In the rows, zero is written as 128.
A single turn carries every row of the set below to another of its rows. Some are shown first; where does it send the rows asked next?
j_901: [130 108 171 146 146 165 126 156 136 143 126 175 116 100 105 110 117 113
 147 136  98 140 145 117 142 107 101  99 164 149 168 109 123 171 170 127
 125 140 122  94 112 137 160  98 109 151 120 113 138]
j_92: [120 141 150 144 144 160 146 151 149 135 129 179 136 137 123 128 127 142
 119 136 147 150 132 103 149 116 100  68 146 135 131 148 115 157 159 118
 134 129 136 113 115 130 162 113  97 150 100 128 130]
j_692: [149 131 141 146 130 144 126 157 146 154 138 169 120 100  99 150 114 140
 136 111 118 148 119 116 142 106  92 137 153 153 142 138  78 153 107 124
  95 135  90 137 133 129 151 123 120 139  89  95 115]
j_601: [114 124 163 138 121 148 139 157 174 163 151 178 134 128 129  97 122 150
 149 131 126 129 123  99 118 130  94 129 164 123 170 118 108 156 140 116
 132 146 109 131 118 126 115 154 110 117 120 136 121]
j_911: [100 149 139 130 131 176 133 154 110 160 127 157 123 121 144 128 149 159
 156 158 127 140 118 130 127 116 110 113 151 169 168 125 131 158 126 109
 100 138  93 101 121 143 137 107 117 117 108 126 137]
j_838: [102 135 123 154 147 177  99 137 152 116 112 152 131 118  87 101 150 139
 132 129 115 121 114  96 110 114 105 112 143 125 143 146 105 164 129 142
 141 127 124 126 112 143 151 133 110 107 118 153 107]
j_166: [125 105 119 143 151 168 150 133 126 136 156 205 105 116 122 120 137 123
 153 140 114 110 135 103 133 123  95  95 148 153 162 128  99 153 112  99
 121 139 117 112 136 151 142 120  83 117 106 106 151]
j_815: [108 136 147 168 131 172 115 127 149 143 124 167  95 120  96 120 131 149
 145 149 121 119 122 113 113 177 108 106 158 135 160 155 113 161 161 146
 139 148  91 139 141 119 152 108 117 148 128  98 151]
j_662: [124 129 136 136 120 171 121 121 154 149 124 138 140 151 138 134 141 147
 144 135 115 134 120 110 134  96 113 126 176 124 140 116  78 195 150 128
  99 139 117 119 129 133 133 108 128 150 111 131 128]
j_972: [115 134 146 144 161 163 158 133 156 157 126 165 120 144 119  98 148 173
 157 119 124 155 136 102 131 112  84 121 149 149 143 144  99 176 157 133
  90 121 103 115 159 121 154 136 126 137 122 151 126]
j_325: [127 148 152 147 120 148  98 119 138 140 115 187 135  72 104 128 122 160
 155 116 152 141 115  98 130 133 108 127 166 136 152 136  97 175 135 126
 122 123  87 136 133 147 124 145 119 122  96 105 123]
j_348: [131  97 129 167 112 179 124 145 157 118 111 163 126 118 108 138 111 152
 138 119 131 134 131 114 110 114 110  99 157 104 149 130  87 186 153 114
 106 138  99 122 144 138 170 132 109 155  86 144 157]
j_962: [116 108 152 140 158 170 111 144 145 153 105 184 108  91 114  94 135 134
 161 133 117 156 130 136 143 143  72 126 167 127 168 147 113 143 110 137
 102 144 109 109 155 134 157 125 129 114 143 134 144]
j_255: [141 123 137 173 124 163  94 140 142 134 157 178 151 116 101 106 141 127
 136 129 123 121 109 105 133  99  90 112 153 141 142 152  96 178 131 142
 109 134 129 149 127 149 123 110 102 162 104 110 173]
j_773: [144 158 133 182 106 187 121 158 163 138 123 162 113 120 134 131 128 155
 128 109 121 151 117  96 140 103  65 130 164 127 156 121 112 156 135 122
 139 135 105 130 141 131 138 112 126 117 128 139 148]
j_194: [ 98 135 135 188 135 172 127 151 153 120 144 147 114  98 118  96 141 133
 149 113 133 149 131 108 143 144 112 131 168 140 145 108 122 162 144 149
 125 129 115 101 117 137 171 134 127 102  93 117 157]
j_967: [138 100 128 175 128 178 128 130 177 148 159 152 118 101 123  91 136 131
 137 137 120 147 143 103 142 135  95 118 129 137 146 117 132 173 141 131
  82 157 100 109 131 142 165 120  98 118 101 129 121]
j_113: [125 117 136 150 141 167 118 133 145 123 128 157 108  91 106 112 124 151
 143 161 142 121 149 115 154 106  61  93 151 158 149 143 115 145 112 150
 119 122 138 116 140 141 144 105 114 145 144 128 130]
j_667: [125 122 149 142 152 142 108 152 137 141 152 175 131  92 117 100 161 142
 151 158 131 144 134 141 128  96 108 107 163 150 133 132 104 148 140  89
 101 120  95 123 150 162 131 108 131 139 105 108 141]
j_906: [144  84 127 159 117 156 108 132 151 134 131 163 110  88  93 115 141 143
 152 121 100 109 152 113 130 127 110 120 163 157 163 118 104 126 143 112
 136 143 125 120 152 148 153 146 105 132 101 120 157]
j_649: [ 92 152 106 156 152 171 116 136 132 142 129 201 126 133 134 127 139 151
 131 115 137 129 156 114 134 126 106 143 145 149 170 118  93 157 157 144
 136 150  95 147 131 151 151 131 114 132 105 114 143]
j_270: [ 94 132 144 149 111 167 128 111 135 145 141 172 136 115 112 114 138 141
 151 106 113 164 132 126 125 110 115 120 183 123 172 182 143 152 135 150
 131 120 101 140 130 142 142 124 111 120 117 139 129]
j_57: [117 122 148 157 121 173 153 135 129 143 137 134 112 120 113 110 134 159
 171 126 133 114 144 116 136 126 121 140 145 149 164 170  88 142 124 130
 102 154  86  97 154 133 158 151 118 138 126 120 134]
j_697: [100 110 115 180 100 174 118 128 131 149 122 162 123 109 127 134 163 145
 133 128 112 145 115 112 118 133  91 117 146 101 118 142 127 147 153 102
 113 123 106 136 132 141 144 137 109 129 123 102 141]
j_793: [146 119 144 147 140 154  94 150 126 148 135 178 126 101 143 124 127 133
 160 130 123 158 132 128 115  82  98  93 161 139 147 153 115 144 110 144
 107 153 114 132 123 142 166 115  84 133 124 128 168]
j_311: [122 129 170 146 140 158 112 174 127 160 136 133 115 133 104 118 161 142
 143 130 139 132 126 105 113 149 104 131 160 147 156 140  98 142 128 150
 118 114  99 163 131 146 160 145 109 128 114 141 143]
j_111: [129 100 133 177 125 189 115 146 132 136 120 162 124 120 126 103 118 131
 178 122 101 114 113 120 136 145  95 111 158 118 146 158  84 162 129 163
  98 118  87 112 160 135 145 145 103 141  96 111 145]
j_417: [ 96  96 132 168 142 160 147 141 109 142 115 188 143 127 127 124 134 126
 144 153 147 127 129  97 127 121 105 124 148 151 148 118  86 132 158 133
 105 148  95 135 141 156 166 114 134 142 116 134 147]
j_630: [ 95 123 138 135 133 157 112 142 152 137 136 155 131 116  90 103 113 141
 154 159  86 130 113 101 137 111  84  86 157 153 129 146  90 160 135 141
 139 144  78 117 124 127 153 127 111 140 115 158 136]
j_951: [146 129 139 167 144 171 139 107 138 157 124 154 112 108 127 132 118 136
 150 147 119 128 114 137 148 106 102 105 188 132 155 171 130 162 158 140
 111 139 104 147 158 159 145 118 116 112 113 140 142]

j_270 turns into j_325
j_630 turns into j_951
j_662 turns into j_57
Now these:
j_911 turns into j_906
j_667 turns into j_166
j_697 turns into j_601

A single turn carries every row of the set below to another of its rows. Some are shown first; where does it send the rows asked next?
j_279: [124 166 144 103 168 147 145 127 154 163 116 138 131 136 113 103 123 119
 147 143 128 118 142 118 152 141 167 132 102 152 125 131 132]
j_892: [116 155 122 121 148 107 111 104 152 154 154 105 152 130 129 124  86 103
 111 143 107 138 159 111 111 154 152 131 142 114 109 139 150]
j_553: [131 140 138 106 132 130 139 122 117 150 121 132 110 147 141 100 120 138
 140 109 123 159 121 117 151 144 154 139 108 145 102 105 145]
j_312: [102 170 132 107 162 103 118  98 142 163 148 121 146 131 120 116 105 109
 128 144 117 144 121  83 130 153 169 127 133  92 117 135 149]
j_126: [122 158  87  88 171 115 129 109 150 130 114 149 130 128 126 126 108 108
 125 141 139 133 159 115 156 164 150 130 114 145 143 148 137]
j_757: [105 170 131 106 170  96 138 116 154 151 136 119 140 142 115 108 134 127
 110  99 117 154  99 151  92 172 167 124 141 141 114 156 159]
j_651: [105 137 110  88 140 103 138  83 149 136 138 131 111 155 141  86  91 134
 150  99 139 161 142 130 124 157 153 139 118 134 107 150 141]
j_496: [120 150  92 104 144 100 150 107 138 153  96 143 138 149 135 100 130 111
 128 125 144 137 118 141 147 176 173 142 129 141 113 111 122]
j_436: [126 165 128 119 161 115 170  99 151 132 147 146 134 126 127 109 106 129
 119 161 139 136 124 164 121 158 144 103 112 140 148 154 166]
j_481: [112 154 140 114 169 136 147 108 140 149 106 137 123 154 149 100 123 114
 139 110  82 144 111 158 120 153 160 133 136 128  92 136 132]
j_605: [100 165 106  92 155 102 109  97 139 136 138 113 151 133 119 115  95 108
 102 132  96 138 165 129 135 174 150 134 152 111 103 142 152]
j_909: [111 160 127  89 163  96 115  88 138 151 134 130 154 139 119 107 110 125
 127 155 108 135 134  91 137 145 174 135 144 104  98 141 130]
j_634: [102 129 146 103 144 109 123 117 124 139 137 120 132 145 136  94 111  99
 131 102 113 153 147 150 119 165 130 119 101 141 122 140 176]
j_145: [105 150 136 122 153 116 140  80 140 165 127  99 111 136 138  99 112 147
 123 142 132 126 125 122 149 136 174 140 101 153 102 141 141]
j_89: [ 88 166 133  99 170 107 140 132 139 118 136 144 110 133 145 111 110 142
 111 103  87 156 136 126 151 149 141 126 114 127 113 157 162]
j_717: [122 167 142 111 170 150 143 128 150 165 115 141 130 131 119  99 127 112
 146 134 130 113 148 111 154 143 162 138 103 154 127 141 145]
j_850: [121 192 134 118 138 118 134 115 155 149 131 138 151 100 132 139 137 105
 113 153 118 156 127 136 127 170 156 128 144 108 103 124 159]
j_707: [100 131 119 109 169  95 133 142 129 139 124 137 123 131 110 104 141 120
 106 150  85 122 134 145 147 150 144 107 124 153 139 135 144]
j_781: [114 157  88  88 181 117 134 112 155 131 128 133 115 134 109 114 112 112
 131 138 148 125 155 108 150 157 151 130 117 155 140 153 148]
j_171: [122 145 105 107 152 114 166 108 136 161 100 152 139 140 130 101 135 119
 132 136 151 144 115 146 137 166 173 144 126 151 120 109 130]
j_168: [119 138 119 111 175  98 150 101 167 122 134 152 136 124 143  92 130  96
 124 125 112 167 152 153 162 170 135 130 134 140 143 138 142]
j_172: [112 170 136 107 188 104 153 120 178 155 162 139 136 135 118 117 128 145
 112 121 104 153 123 129 110 130 156 138 130 143 125 156 142]
j_792: [127 168 152 118 177 114 143 134 154 130 131 138 110 142 115 109 140 105
 129 121 124 137 168 144 129 177 122 133 116 141 137 135 154]
j_922: [138 152 135 104 145 108 136 124 132 133 101 152 127 154 107 123 120 149
 128 133 114 113 140 119 114 160 162 115 137 162 100 149 137]
j_907: [127 154 139 107 140 101 134  92 133 146 121 137 155 115 151 120 125 138
 102 150  94 187 135 143 128 162 159 130 144 112 108 118 138]
j_504: [113 190 130  92 151  91 140 104 153 152 118 156 151 114 112 126 147 116
 113 158 109 149 136 145 141 169 157 141 151 112 114 130 155]
j_26: [111 159 138 112 167 132 117  83 152 137 130 111 112 133 108  99 127 101
 114 132 126 144 145 144 133 174 140  97 118 142 119 174 170]
j_840: [124 156 150 127 137  92 138 103 140 158 130 128 151 104 147 125 124 129
 103 154 108 179 127 121 122 164 163 131 134 118 128 114 150]
j_722: [123 146 125 100 137 105 130  90 125 141 120 138 150 114 161 123 118 137
 105 145  97 178 141 146 139 165 161 141 149 124 117 120 146]
j_402: [121 143 100  98 147 130 119 130 131 147 143 130 137 143 118 138 120 134
 105 115 120 153 106 129 105 152 163 111 138 147 103 140 157]
j_724: [102 129 146 109 143 112 123 121 121 150 134 119 128 142 135  78 111 107
 135  98 123 149 150 148 120 165 132 119 104 142 121 143 173]
j_151: [129 132 136 113 137 135 139 125 118 150 121 135 103 146 146 108 132 134
 141 112 130 154 123 120 151 152 156 139 102 141 106 104 148]
j_609: [116 156 128  85 160  99 123  83 143 152 136 133 149 138 122 105 109 133
 136 152 105 139 130  94 148 145 177 142 152 111 107 140 137]
j_338: [102 144 113  85 132  84 141  84 155 140 128 152 120 156 144  93 101 120
 153 101 133 159 146 137 128 159 151 136 118 121 113 150 140]
j_999: [122 178 155 116 177 112 142 138 152 121 131 138 120 132 109 106 142 100
 128 127 123 134 164 143 131 174 123 133 119 145 137 140 153]
j_30: [118 151 105 122 164 102 164  94 142 119 164 104 104 151 126 102  98 120
 119 126 128 137 111 136 133 163 144 122 119 122 115 130 174]
j_759: [120 132 134 133 135 122 145 104 127 144 162 150 128 152 133 113 117 126
 104 128 132 161 138 157 139 150 119 124 125 129  87 123 158]
j_250: [108 142 115 109 175 110 160 106 161 127 135 154 133 124 140  97 128  92
 118 124 122 176 149 165 143 168 130 128 130 134 145 130 160]
j_467: [124 140 113 113 168 133 133 130 165 152 151 122 138 111 130 120 129 143
 109 141 105 154 115 125 135 129 173 119 137 163 117 140 139]
j_683: [139 162 106 126 172 134 166  96 156 132 151 111 109 155 108 107  96 124
 121 146 135 126 119 125 138 163 160 112 129 131 124 132 142]
j_647: [117 187 128 101 152  91 136 109 147 145 115 149 156 106 124 133 146 111
 101 160 107 155 135 138 140 164 157 138 144 112 106 125 157]
j_374: [128 177 140 123 190 127 164 102 134 158 120 159 130 160 109 127 137 125
  94 141 139 139 130 118 142 160 136 139 123 137 131 129 154]
j_603: [130 167 115 116 142 131 174  93 140 157 126 138 124 137 139 113  94 131
 122 138 135 149 107 157 132 144 162 112 103 138 124 134 175]
j_567: [105 161 111  99 163 105 110  99 148 141 136 111 154 134 120 115  96 106
 100 135  90 147 158 118 132 156 149 130 144 102 100 146 150]

j_250 turns into j_651
j_89 turns into j_481
j_757 turns into j_402
Now these:
j_683 turns into j_436
j_609 turns into j_504
j_496 turns into j_126
j_567 turns into j_907
j_145 turns into j_374
j_312 turns into j_850
j_151 turns into j_717
j_553 turns into j_279

